0: [ 99 106 102 139 146 117 127 146 106 116 135 128]
1: [125 113 121 141 138 126 123 151 120 134 136 115]
2: [133 171 125 106 113 132 130 146 124 142 133 122]
3: [105 117 149 190 175 122 141  61 119 122 127 117]
4: [ 97 138  85 114 136 119 131 180  88 127 144 121]
5: [142  70 165 182 139 119 155  62 137  94 116 117]
6: [121 152 128 147 151 131 127 149 117 151 144 102]
7: [ 83 144  89 121 153 131 110 113 112 148 127 157]
8: [142 149 131 116 114 130 136 157 123 131 137 111]
9: [128 120 105 104 109 132 123 164 124 132 126 136]
10: [179 133 174 103  81 128 151  91 157 106 107 129]
11: [127 143 121 118 137 140 122 162 122 144 140 125]
12: [102  77 109 135 135 108 143 145 101  89 127 123]
13: [ 98 114 109 151 150 119 123 148 109 124 140 130]
14: [163 120 146  83  73 128 144 122 148  98 103 137]
15: [150 144 152 134 127 144 115 101 159 149 124 132]
16: [142 130 134  76  90 141 121  68 164 119  88 181]
17: [207 102 199 108  68 141 125  55 207 111  86 156]
18: [179 153 162 121  91 128 148 170 140 127 138  91]
19: [111 166 113 119 138 133 125 135 115 150 135 129]

[125 116 140 138 129 114 139 111 127 113 124 129] 1 0
[ 94 186  97 121 153 139 114 140 109 171 140 130] 19 7
[153 134 149 142 131 151 106 136 157 163 130 114] 15 11
[179 175 174 131 112 143 125 114 168 155 137 112] 15 18
[103  92 136 167 162 110 140  83 114 105 129 130] 3 5
[117 122 117 103 113 127 124  94 136 120 111 162] 16 9
[113  95 117 110 131 138 108  87 145 121 102 167] 16 7
[123 115  87  70  91 130 113 156 130 123 101 163] 9 14
[135  95 139 137 123 121 134 123 132 106 124 126] 1 12
[131 135 128 127 121 111 153 176  98 110 147  96] 8 1
[114 126 110 107 114 123 121 136 125 124 130 149] 9 11
[136 159 144 140 141 126 139 142 113 140 144  91] 6 8
[151 130 164 142 122 130 140  96 145 123 129 118] 15 10
[126  90 162 167 138 112 152  69 128  96 118 126] 5 3
[133 163 139 145 148 148 105 104 149 170 132 130] 15 19
[123 139 145 175 167 134 121 112 135 154 138 109] 6 1
[142 139 125 134 119 119 146 214 105 129 156  83] 8 11
[135 134 134 126 125 136 124 117 137 135 123 134] 15 1
[135 104 104  96 100 126 126 176 126 115 120 136] 9 8
[131 123 149 132 125 121 143  84 133 110 117 129] 15 10
[134 131 140 114 113 125 140 131 121 119 127 119] 8 2
